(in the rows, 128 means zero)
Each path below is one point turned by a fixed rotation once a step. After each direction that follows a path, write how fast that rotation turns it, in deg/step (0 if it stays still).
Each turn is a multiple of 5 degrees from 10 to 175, or 0.
Each row of a path follows its step; steps can be skipped.

step 0: [140 116 132 134 134 129 128 137 127 129 128 131 136 129 127 125 122 136
 127 121 126 125 131 118 129 122 135 121 117 116 130 127 129 131 134 132
 139 130 128 123 118 129 126 127 128]
step 1: [133 123 125 119 129 136 130 119 129 119 122 122 131 121 131 142 123 124
 127 130 130 127 122 127 131 129 131 120 122 129 140 129 122 134 125 119
 122 128 132 131 126 140 127 135 136]
step 2: [122 137 124 123 123 129 133 121 135 123 131 125 132 141 125 137 136 125
 122 131 130 119 121 124 137 124 134 132 135 128 121 132 139 139 129 133
 133 130 129 136 129 124 129 131 127]
step 3: [124 127 132 134 124 122 123 129 135 127 140 127 132 128 125 131 119 127
 140 133 124 134 124 125 121 120 125 130 134 123 123 134 121 135 122 130
 130 131 140 118 126 119 129 118 124]
step 4: [133 133 134 134 122 126 138 132 129 128 129 115 132 130 132 129 123 128
 138 126 118 127 131 129 131 122 117 128 122 127 131 134 129 119 131 120
 118 122 114 125 129 134 126 125 132]
step 5: [138 128 126 133 127 114 120 133 122 129 124 129 135 134 122 128 128 122
 117 133 119 124 126 124 126 133 137 118 118 132 127 131 137 128 136 122
 130 136 125 133 125 130 129 130 125]
step 6: [130 118 137 116 135 130 121 124 132 124 130 125 129 129 129 136 119 129
 133 124 142 122 129 133 119 127 140 130 117 133 131 135 125 133 132 131
 133 134 127 126 131 125 125 130 129]
step 7: [132 136 130 130 129 139 136 124 139 126 132 126 120 127 138 135 130 133
 126 132 131 123 118 122 140 124 135 121 125 121 130 127 134 130 118 133
 134 127 122 119 126 130 129 122 133]
step 8: [126 127 118 131 120 128 127 127 128 138 131 128 135 132 125 139 127 127
 126 127 123 130 121 113 131 119 125 126 130 117 130 126 124 136 136 122
 121 125 139 123 131 121 131 134 131]
step 9: [130 123 134 130 112 131 130 134 130 114 132 121 133 131 121 130 124 119
 138 124 125 128 135 132 134 130 124 134 132 133 130 135 128 140 131 124
 125 134 126 129 128 133 134 130 122]
step 10: [133 133 132 132 135 113 131 131 125 119 129 120 133 136 128 125 126 134
 131 137 124 117 123 129 127 122 130 121 124 135 125 131 126 128 123 129
 127 124 125 137 112 122 133 121 127]
step 11: [134 131 134 126 133 125 118 124 133 133 132 125 136 122 131 132 117 125
 128 123 127 127 126 124 124 123 129 128 119 119 127 137 135 117 128 127
 124 137 133 135 128 126 113 130 136]
Directions:
[130 129 129 129 126 127 128 126 129 125 130 125 130 130 129 132 125 127
 128 129 127 127 128 126 128 125 131 128 125 127 128 129 129 130 128 126
 128 129 127 126 127 127 128 129 128] | 0

step 0: [122 134 118 132 120 130 130 123 115 128 129 129 125 131 127 140 134 132
 131 120 129 131 118 122 132 127 115 125 131 127 126 119 124 125 119 134
 124 125 123 137 129 121 125 128 128]
step 1: [126 119 123 131 133 121 139 137 136 129 127 128 128 128 122 130 130 131
 120 121 131 132 123 121 119 117 119 126 129 116 131 131 124 122 125 130
 121 126 123 118 123 126 135 130 135]
step 2: [134 120 133 140 131 126 132 136 130 128 123 129 131 126 129 118 129 132
 135 131 119 128 122 120 132 134 128 114 136 128 121 123 115 126 123 131
 127 126 134 129 127 120 127 127 125]
step 3: [122 125 130 132 118 130 127 129 133 128 127 114 123 117 128 120 123 127
 128 126 132 122 123 125 113 129 136 130 130 129 129 134 127 119 120 127
 132 124 130 133 118 125 130 129 117]
step 4: [134 124 131 125 123 142 122 126 121 137 121 131 134 137 122 124 125 132
 123 128 129 123 116 127 128 125 130 127 137 130 138 125 125 127 121 140
 134 125 126 132 123 136 124 129 127]
step 5: [123 122 132 127 122 123 129 125 127 127 133 122 133 122 129 142 139 141
 121 125 132 127 124 132 131 131 124 131 131 130 135 131 119 125 116 128
 118 132 126 135 128 137 131 122 127]
step 6: [128 116 117 128 135 124 130 121 136 143 133 136 128 121 134 126 127 136
 127 129 132 129 131 118 129 119 129 118 134 131 129 125 127 125 123 132
 129 129 126 123 132 136 135 130 130]
step 7: [137 117 125 123 123 128 136 131 133 120 137 131 122 116 131 118 134 125
 134 138 133 126 128 132 127 138 121 128 136 129 130 124 122 126 120 129
 128 124 128 128 133 121 123 128 124]
step 8: [128 129 118 132 132 131 118 129 129 131 131 133 124 120 129 135 132 121
 133 125 134 120 128 123 123 129 130 136 137 125 127 132 130 118 125 143
 136 129 129 134 116 122 125 135 124]
step 9: [131 123 129 119 129 128 135 134 117 123 131 129 132 131 134 133 122 132
 123 130 129 119 118 128 132 129 135 131 128 112 136 122 126 130 121 136
 129 130 120 123 117 123 128 124 129]
step 10: [121 125 129 132 132 118 128 119 135 129 123 125 138 122 124 134 129 126
 138 135 119 127 124 127 131 133 130 124 129 119 131 133 117 127 126 133
 123 139 121 132 120 139 129 130 130]
step 11: [129 128 129 127 127 128 134 128 139 129 141 127 138 117 133 121 110 130
 128 127 130 133 125 120 130 132 131 123 132 128 125 122 134 126 126 125
 131 124 125 130 124 140 122 122 125]
Directions:
[128 127 127 126 126 129 128 127 126 131 128 126 128 128 129 131 128 127
 126 127 125 128 128 129 131 125 127 129 128 124 127 128 126 127 127 126
 125 130 129 127 126 129 126 129 131] | 80
[125 130 128 129 129 126 124 128 128 127 129 127 126 126 127 128 131 129
 128 129 128 124 129 125 125 129 128 128 125 127 127 126 127 128 127 127
 126 128 129 131 129 130 125 128 130] | 145
[127 131 126 127 129 128 129 126 126 125 128 124 127 125 128 127 129 130
 128 128 126 129 128 132 128 129 127 128 127 129 130 130 125 126 128 129
 127 129 127 126 129 126 128 127 126] | 155

step 0: [134 124 127 125 132 126 117 137 131 133 129 133 136 122 127 124 123 126
 128 119 134 125 127 125 137 127 128 136 139 129 141 129 127 134 127 130
 133 129 130 131 126 124 135 134 127]
step 1: [126 127 113 127 120 132 124 137 128 126 126 128 132 129 120 128 136 124
 122 125 127 123 129 133 130 122 123 135 134 133 134 128 129 133 120 121
 134 124 131 131 127 128 132 131 119]
step 2: [126 128 119 132 125 123 131 133 124 130 128 128 141 123 119 128 128 128
 120 132 120 124 129 126 120 129 119 134 129 126 128 128 135 130 128 117
 123 136 129 124 128 135 135 121 125]
step 3: [125 124 133 129 133 115 125 136 124 129 130 134 132 124 128 130 126 127
 122 129 119 129 129 136 119 135 121 132 124 126 129 125 118 134 133 122
 123 130 138 124 135 130 123 130 126]
step 4: [128 129 122 133 130 121 125 134 132 134 135 130 127 129 131 131 125 123
 131 122 129 130 126 141 123 133 117 124 126 134 127 135 124 120 134 128
 127 125 127 129 133 136 119 138 123]
step 5: [134 138 126 135 134 120 128 133 131 131 133 131 128 132 131 127 120 126
 130 125 128 122 120 136 134 127 122 131 139 126 126 131 127 124 137 134
 129 126 118 123 125 130 135 127 125]
step 6: [134 134 132 131 134 121 116 138 136 129 132 128 132 132 127 136 133 134
 126 124 127 123 124 129 133 119 130 129 138 127 128 124 133 130 128 127
 127 118 133 127 127 121 135 133 126]
step 7: [133 134 121 122 126 127 121 123 140 137 121 129 134 128 125 135 131 126
 124 123 125 126 131 122 124 116 123 133 133 132 131 132 126 131 124 119
 125 122 131 131 130 132 135 131 129]
step 8: [135 123 129 127 126 126 130 130 136 127 125 137 137 124 115 128 124 120
 118 125 127 124 130 123 124 128 125 132 127 126 130 130 118 126 128 117
 135 134 125 124 132 129 137 127 126]
step 9: [129 127 130 124 129 132 126 139 124 126 130 134 139 123 120 124 124 130
 119 119 128 126 124 138 122 135 123 130 117 129 126 129 125 127 126 124
 131 128 135 132 123 129 131 134 122]
step 10: [125 130 121 131 129 125 125 135 126 139 136 127 137 127 132 120 121 127
 123 126 133 128 128 143 129 134 129 134 128 141 130 129 130 131 128 123
 125 127 127 126 128 138 127 128 128]
step 11: [131 129 123 134 137 116 125 139 128 130 132 131 127 133 128 129 132 121
 125 135 125 126 131 140 132 128 123 126 132 135 137 126 128 132 126 134
 123 130 123 126 131 128 133 121 120]
Directions:
[129 128 126 126 129 129 131 125 127 130 128 127 131 127 132 126 125 129
 129 128 130 127 125 126 127 128 127 131 130 126 130 129 127 127 128 127
 124 128 127 127 127 131 128 127 130] | 140

step 0: [136 123 123 128 126 124 123 136 132 126 124 143 134 127 130 126 125 132
 117 128 129 120 133 129 130 127 129 130 132 122 133 124 127 131 137 125
 139 129 126 130 131 132 128 127 132]
step 1: [127 136 132 126 134 132 135 127 128 132 129 127 136 118 124 132 125 128
 133 127 127 128 120 136 131 130 132 133 119 129 126 127 129 131 124 112
 128 127 126 138 132 130 130 122 126]
step 2: [125 125 130 130 127 120 132 135 128 128 132 131 132 137 126 128 127 131
 132 125 129 126 137 134 133 121 123 134 131 119 132 129 128 134 131 126
 136 128 127 120 125 123 143 126 133]
step 3: [127 125 123 120 136 127 130 137 126 129 124 131 136 125 129 131 128 133
 122 133 128 123 116 125 130 126 131 128 124 118 125 124 126 130 134 128
 135 124 126 140 133 132 121 125 129]
step 4: [132 134 130 130 126 129 130 127 137 126 127 137 128 120 126 127 123 132
 132 120 129 127 132 137 130 127 129 132 133 129 135 127 127 134 130 111
 131 135 133 131 131 127 136 123 127]
step 5: [122 126 131 122 135 129 137 134 124 134 139 123 137 132 122 127 126 130
 134 133 125 123 124 128 132 125 132 135 121 118 125 126 127 126 127 126
 132 120 128 124 126 127 136 123 133]
step 6: [126 124 124 124 129 119 129 137 127 126 117 136 128 128 132 128 128 135
 124 124 134 125 124 133 127 124 128 127 136 119 133 128 127 136 129 127
 141 138 129 130 134 128 128 130 129]
step 7: [127 132 127 118 129 138 131 129 135 126 133 129 130 120 126 128 122 134
 132 131 122 125 124 128 130 124 133 131 124 128 126 128 126 129 137 114
 125 122 134 137 134 127 132 120 124]
step 8: [127 131 130 131 130 127 136 132 126 136 128 131 133 128 121 120 125 132
 133 126 132 123 135 134 128 127 128 135 134 120 129 124 127 129 122 129
 139 136 130 118 127 129 137 123 132]
step 9: [123 124 124 111 129 124 133 135 123 125 130 126 132 131 134 130 123 131
 124 130 127 123 117 129 131 123 136 130 127 122 126 133 132 131 131 122
 132 128 125 134 132 127 127 135 126]
step 10: [127 131 127 127 124 135 127 132 133 127 119 135 126 123 126 126 126 140
 132 132 127 124 136 135 123 125 122 128 133 128 131 127 123 132 131 119
 132 128 132 129 139 129 133 118 129]
step 11: [130 131 127 120 132 132 136 132 126 133 134 124 140 124 121 121 120 124
 131 127 128 124 127 128 133 126 137 138 125 125 120 127 131 129 130 131
 135 130 126 126 125 125 133 123 120]
Directions:
[127 129 129 129 128 131 128 129 129 126 128 127 127 128 127 128 130 125
 126 129 125 127 126 128 127 128 126 125 128 131 132 127 128 129 129 124
 129 129 128 130 131 129 127 129 127] | 120

step 0: [131 127 131 132 136 125 125 122 132 124 139 128 133 126 123 132 128 129
 130 120 122 116 124 132 120 125 138 120 129 121 127 125 127 124 123 135
 122 136 119 127 130 123 122 123 124]
step 1: [134 123 120 127 130 123 121 121 133 121 126 132 135 126 128 125 132 135
 121 130 124 129 124 138 128 123 127 125 126 127 141 131 123 136 123 124
 121 124 120 128 133 122 123 125 119]
step 2: [124 125 127 139 133 127 123 119 137 132 138 121 126 120 128 126 125 129
 126 124 125 130 131 132 129 119 132 122 114 134 130 132 124 134 126 124
 127 137 118 133 130 132 131 123 128]
step 3: [125 125 122 136 126 127 126 124 135 133 129 128 132 123 124 117 130 135
 138 138 132 131 126 126 134 124 130 122 130 122 134 130 119 129 131 133
 122 133 114 124 127 122 121 131 126]
step 4: [135 131 124 132 132 129 122 125 129 130 139 130 127 130 127 125 130 132
 136 129 127 130 126 127 121 123 126 123 137 138 128 127 115 136 132 115
 127 135 121 128 131 131 125 119 128]
step 5: [125 125 132 131 129 118 129 125 142 131 136 130 136 133 134 124 129 131
 137 134 138 124 121 136 131 132 129 121 129 135 130 126 126 135 126 130
 124 129 127 129 136 128 122 124 137]
step 6: [125 126 130 123 126 126 129 132 130 121 132 130 128 127 119 126 133 138
 139 121 128 128 126 138 127 131 126 122 130 124 123 138 119 133 126 123
 132 133 116 131 138 128 128 124 134]
step 7: [121 129 138 133 134 128 125 128 137 128 123 128 128 133 122 122 128 131
 131 126 126 120 122 139 131 129 129 116 130 127 131 123 134 129 133 114
 129 131 122 126 129 126 120 121 122]
step 8: [132 129 132 131 125 122 124 123 138 129 126 127 125 128 122 119 133 127
 129 120 129 132 127 125 131 127 130 117 130 132 127 137 126 129 129 126
 131 120 122 138 143 117 126 124 122]
step 9: [120 125 128 135 125 131 134 131 137 127 133 129 121 126 125 121 134 128
 128 129 132 134 122 131 133 125 127 126 128 130 127 139 131 127 133 119
 114 131 126 130 132 134 124 117 120]
step 10: [121 127 129 135 132 127 118 117 134 127 130 131 120 125 126 133 138 128
 137 128 133 123 125 121 133 133 136 120 138 130 126 140 126 128 137 128
 127 124 123 127 127 129 129 126 127]
step 11: [130 129 129 134 137 134 127 131 131 127 131 136 124 126 132 124 137 130
 135 128 127 138 118 136 125 133 124 122 137 127 125 127 128 140 138 132
 119 123 128 134 133 129 129 127 122]
Directions:
[126 125 127 130 129 129 128 127 129 127 127 126 128 127 126 125 127 127
 125 129 127 130 132 125 130 125 129 127 127 130 128 130 128 126 128 127
 127 127 128 128 128 128 128 129 124] | 55
[127 128 131 129 126 131 127 130 130 126 129 127 129 131 127 129 130 125
 127 127 127 128 128 128 129 131 129 130 130 128 127 130 131 126 127 126
 129 128 128 128 132 126 125 129 128] | 35

step 0: [127 129 131 129 127 127 134 127 118 124 120 126 130 137 124 138 130 133
 130 129 126 129 120 127 125 138 132 127 131 125 127 137 131 119 128 139
 129 127 135 128 118 127 124 137 130]
step 1: [123 125 131 134 122 125 128 137 132 126 121 137 128 121 125 132 135 131
 129 135 130 127 137 128 127 137 126 124 128 128 128 129 119 127 129 139
 127 129 123 131 129 116 119 128 121]
step 2: [128 123 125 130 128 134 126 129 125 123 125 134 123 132 138 126 128 131
 130 122 142 122 135 129 115 126 122 137 130 130 139 126 128 131 133 131
 128 128 122 130 135 122 132 125 130]
step 3: [134 128 122 122 132 128 120 116 120 121 126 122 133 129 119 133 132 129
 126 123 126 133 128 126 122 128 122 126 139 133 128 129 134 134 137 127
 123 135 128 133 134 126 133 129 128]
step 4: [132 125 130 130 128 119 129 124 134 122 135 131 134 126 128 137 124 133
 132 135 115 122 122 123 120 133 128 127 133 126 130 122 127 132 128 118
 128 135 121 130 124 129 123 134 124]
step 5: [130 132 132 138 125 132 133 121 121 129 133 125 126 130 134 135 115 136
 126 132 130 116 134 123 128 126 130 125 131 125 120 128 121 126 129 129
 138 121 125 126 130 127 126 127 127]
step 6: [134 130 128 135 114 133 132 122 135 134 122 124 128 133 128 125 134 127
 130 130 129 128 139 122 127 122 129 122 128 131 125 132 135 132 136 137
 123 125 125 129 131 137 124 123 129]
step 7: [125 125 129 125 125 123 131 131 134 127 129 127 120 142 129 128 128 130
 126 124 125 129 133 126 133 139 132 141 135 133 129 127 136 136 126 127
 119 133 129 123 134 134 124 126 127]
step 8: [131 133 134 129 131 125 134 129 123 123 124 123 126 137 119 138 124 129
 129 122 129 128 128 130 129 132 124 135 120 123 127 132 128 130 126 120
 129 133 137 138 125 120 121 121 125]
step 9: [131 128 135 130 132 124 125 130 131 132 134 124 135 129 121 132 128 120
 130 134 126 130 136 126 124 126 125 133 123 121 129 122 116 124 136 138
 128 131 122 130 123 123 120 122 136]
step 10: [132 121 126 122 125 128 129 129 128 135 120 135 128 131 120 128 122 134
 128 136 127 123 133 128 127 119 123 140 137 126 133 124 128 120 127 130
 130 124 124 124 136 130 135 125 135]
step 11: [130 128 121 125 128 128 131 126 128 127 121 125 135 130 126 127 130 130
 129 130 124 120 116 132 137 124 126 128 134 133 128 140 126 130 139 121
 120 128 126 125 136 124 130 117 124]
Directions:
[127 125 129 129 129 129 128 130 129 127 129 128 128 131 126 127 128 127
 125 124 128 130 128 127 128 127 129 126 128 130 131 130 130 133 129 126
 127 126 127 128 130 126 130 128 128] | 80
